In the rows, 128 means zero.
Rotation paths and how fast each direction turns (degrees each step):
Each turn is a multiple of 5 degrees from 10 to 175, or 0.
Each row of a path follows its step; steps can be skipped.
Rotation 1:
step 1: 124, 98, 144, 154, 96, 165, 132, 104, 90, 129, 124, 117, 104, 123, 135, 132, 121, 135, 102, 121, 135, 135, 116, 140, 104, 110, 105, 148, 137, 113, 98, 139, 140, 118, 141, 124, 131, 150, 127, 158, 140, 128, 73, 143, 145, 80, 142, 111, 165
step 2: 127, 128, 179, 115, 130, 132, 121, 130, 112, 131, 139, 148, 137, 114, 177, 114, 151, 98, 107, 135, 120, 98, 143, 127, 127, 123, 137, 148, 113, 93, 135, 157, 121, 125, 140, 160, 109, 148, 156, 151, 122, 123, 160, 176, 128, 126, 154, 121, 163
step 11: 133, 103, 117, 135, 88, 146, 119, 118, 157, 148, 120, 125, 140, 121, 148, 127, 135, 165, 100, 79, 116, 164, 113, 108, 120, 124, 122, 155, 127, 129, 136, 165, 116, 152, 121, 146, 109, 144, 82, 126, 126, 89, 133, 111, 121, 152, 134, 145, 157
step 16: 118, 129, 108, 142, 111, 123, 84, 89, 123, 109, 137, 94, 131, 137, 124, 131, 108, 130, 123, 132, 140, 140, 156, 106, 67, 105, 111, 145, 124, 124, 101, 124, 158, 88, 104, 134, 137, 126, 144, 148, 98, 125, 102, 140, 127, 135, 142, 135, 165
step 20: 109, 127, 142, 111, 145, 155, 121, 97, 120, 152, 144, 112, 124, 142, 113, 123, 134, 124, 117, 139, 110, 176, 117, 118, 95, 105, 92, 119, 121, 82, 97, 121, 148, 83, 141, 145, 124, 120, 144, 168, 124, 108, 97, 135, 100, 126, 146, 133, 128
step 22: 120, 130, 131, 158, 78, 116, 123, 145, 98, 136, 148, 100, 134, 87, 130, 95, 120, 145, 102, 117, 134, 121, 145, 126, 139, 141, 93, 135, 139, 146, 114, 142, 112, 153, 136, 130, 140, 150, 84, 126, 109, 111, 116, 133, 125, 146, 123, 126, 187
step 23: 91, 126, 132, 132, 139, 121, 127, 111, 111, 97, 151, 126, 117, 118, 127, 136, 163, 128, 120, 132, 143, 131, 111, 79, 108, 88, 120, 146, 108, 97, 133, 162, 108, 108, 137, 150, 118, 138, 125, 111, 143, 107, 96, 138, 120, 122, 145, 162, 182
step 25: 137, 129, 168, 130, 82, 142, 136, 134, 91, 145, 166, 144, 112, 110, 108, 109, 105, 121, 105, 124, 108, 103, 132, 134, 140, 138, 155, 137, 114, 132, 118, 114, 159, 128, 139, 145, 125, 98, 102, 159, 106, 110, 107, 158, 134, 160, 115, 94, 130
Speeds:
121, 118, 129, 125, 129, 125, 118, 122, 124, 132, 137, 137, 129, 122, 132, 132, 128, 123, 143, 130, 126, 134, 123, 127, 128, 132, 132, 123, 140, 126, 118, 128, 131, 143, 123, 130, 124, 125, 118, 131, 118, 132, 128, 124, 125, 136, 131, 129, 132	130
133, 133, 127, 121, 137, 137, 115, 127, 134, 128, 133, 129, 132, 131, 122, 129, 134, 127, 130, 119, 129, 122, 127, 117, 121, 134, 127, 130, 127, 127, 124, 140, 122, 126, 127, 123, 125, 132, 134, 126, 125, 119, 120, 118, 126, 135, 114, 137, 124	90
118, 130, 131, 125, 134, 136, 122, 128, 126, 134, 119, 126, 131, 123, 128, 132, 127, 136, 131, 129, 139, 126, 126, 131, 125, 129, 126, 130, 124, 135, 135, 125, 132, 126, 123, 136, 136, 125, 110, 118, 132, 128, 125, 132, 124, 123, 128, 147, 129	95
135, 135, 128, 118, 127, 132, 133, 124, 131, 136, 136, 131, 123, 130, 128, 126, 124, 117, 138, 135, 128, 135, 119, 124, 124, 131, 128, 125, 123, 138, 136, 122, 128, 116, 134, 137, 132, 121, 122, 132, 133, 127, 131, 116, 132, 128, 122, 120, 134	70
135, 120, 131, 133, 123, 127, 132, 132, 129, 130, 126, 122, 127, 134, 115, 131, 125, 130, 125, 133, 132, 133, 121, 124, 136, 136, 136, 141, 129, 136, 126, 134, 121, 134, 125, 124, 133, 134, 115, 135, 138, 129, 127, 132, 124, 141, 123, 125, 124	100
132, 123, 124, 125, 136, 122, 120, 124, 132, 117, 118, 125, 132, 139, 143, 132, 121, 118, 127, 131, 129, 125, 131, 125, 134, 128, 138, 125, 126, 133, 121, 132, 125, 121, 116, 133, 133, 127, 128, 125, 128, 118, 139, 130, 126, 130, 131, 128, 135	135
140, 132, 138, 118, 127, 117, 138, 123, 131, 124, 117, 131, 126, 134, 125, 130, 131, 131, 137, 118, 120, 132, 135, 128, 129, 128, 124, 127, 132, 131, 131, 138, 130, 133, 133, 142, 127, 130, 126, 122, 123, 134, 123, 135, 122, 127, 123, 131, 131	170
Rotation 2:
step 2: 106, 148, 108, 112, 136, 121, 154, 123, 143, 136, 156, 146, 100, 137, 122, 137, 147, 106, 139, 109, 133, 114, 110, 154, 141, 135, 136, 135, 123, 118, 86, 171, 112, 164, 102, 114, 151, 107, 126, 130, 155, 115, 134, 163, 137, 120, 117, 122, 146
step 5: 145, 150, 99, 110, 135, 127, 133, 110, 146, 122, 123, 90, 116, 155, 124, 131, 134, 131, 154, 120, 109, 126, 112, 153, 134, 135, 160, 125, 120, 139, 130, 177, 105, 151, 97, 96, 135, 143, 128, 112, 161, 113, 130, 128, 121, 124, 84, 136, 136
step 8: 156, 171, 129, 141, 133, 147, 127, 106, 124, 132, 125, 122, 89, 132, 125, 100, 136, 118, 151, 110, 112, 105, 132, 136, 120, 135, 170, 106, 113, 102, 161, 175, 131, 129, 130, 99, 133, 137, 123, 119, 119, 111, 143, 124, 99, 127, 122, 143, 143
step 11: 123, 140, 92, 167, 143, 112, 130, 120, 114, 122, 142, 138, 79, 127, 137, 73, 143, 109, 125, 128, 141, 114, 116, 122, 124, 125, 158, 118, 88, 110, 147, 123, 134, 132, 125, 103, 150, 124, 139, 124, 132, 141, 129, 111, 108, 129, 100, 144, 120
step 13: 95, 132, 103, 133, 120, 124, 104, 129, 132, 129, 160, 134, 87, 100, 151, 108, 174, 119, 119, 134, 121, 147, 134, 134, 109, 123, 162, 157, 121, 86, 132, 143, 145, 120, 138, 108, 149, 107, 112, 104, 109, 124, 131, 117, 127, 124, 123, 128, 146
step 20: 111, 153, 118, 100, 106, 118, 99, 119, 143, 141, 153, 123, 131, 107, 146, 93, 153, 101, 147, 132, 93, 143, 116, 153, 125, 154, 161, 124, 113, 111, 116, 159, 137, 117, 98, 120, 121, 135, 123, 149, 125, 124, 151, 136, 109, 124, 134, 110, 157
step 23: 133, 130, 124, 120, 107, 108, 121, 122, 122, 102, 155, 123, 99, 130, 114, 68, 138, 106, 146, 110, 97, 138, 114, 144, 145, 135, 158, 126, 129, 143, 117, 133, 128, 140, 82, 148, 139, 141, 128, 133, 131, 115, 153, 129, 90, 144, 121, 140, 107
step 27: 124, 136, 143, 147, 134, 133, 131, 126, 143, 119, 129, 131, 82, 123, 140, 73, 161, 110, 144, 144, 110, 113, 137, 140, 132, 143, 184, 124, 95, 97, 119, 124, 147, 123, 118, 127, 122, 152, 120, 136, 117, 130, 109, 142, 108, 143, 115, 142, 141
Speeds:
127, 136, 128, 129, 122, 133, 120, 131, 129, 126, 128, 131, 132, 134, 125, 119, 119, 132, 138, 137, 130, 124, 123, 118, 131, 122, 130, 143, 141, 122, 122, 129, 133, 127, 135, 129, 120, 116, 130, 125, 130, 122, 119, 129, 131, 129, 122, 123, 124	115
123, 129, 130, 130, 125, 126, 137, 129, 121, 128, 134, 133, 125, 124, 118, 131, 134, 122, 125, 118, 125, 133, 131, 119, 127, 123, 131, 132, 140, 129, 133, 140, 131, 122, 127, 125, 135, 130, 138, 116, 124, 125, 126, 141, 125, 123, 140, 126, 119	65
125, 128, 130, 131, 122, 128, 128, 132, 133, 128, 127, 129, 122, 136, 124, 135, 117, 136, 131, 127, 118, 118, 138, 136, 130, 130, 125, 132, 133, 133, 136, 124, 130, 120, 114, 129, 140, 128, 127, 130, 116, 120, 125, 119, 125, 119, 121, 125, 125	160
129, 141, 126, 132, 136, 130, 118, 129, 123, 131, 129, 121, 133, 128, 141, 137, 131, 131, 132, 139, 133, 123, 137, 122, 121, 137, 129, 129, 135, 128, 133, 129, 136, 129, 132, 127, 132, 136, 126, 127, 122, 125, 130, 136, 114, 133, 134, 131, 136	155
119, 131, 132, 128, 124, 130, 126, 125, 130, 114, 135, 120, 124, 128, 138, 126, 116, 130, 127, 127, 121, 131, 131, 138, 118, 125, 124, 135, 130, 123, 132, 131, 119, 133, 134, 116, 120, 132, 134, 137, 127, 129, 134, 131, 129, 127, 134, 137, 119	145
125, 133, 129, 128, 133, 128, 136, 122, 129, 132, 127, 125, 143, 129, 120, 122, 135, 115, 133, 124, 116, 120, 133, 126, 128, 119, 129, 134, 131, 119, 137, 124, 120, 130, 124, 132, 119, 136, 119, 129, 126, 130, 126, 118, 119, 132, 127, 133, 128	95
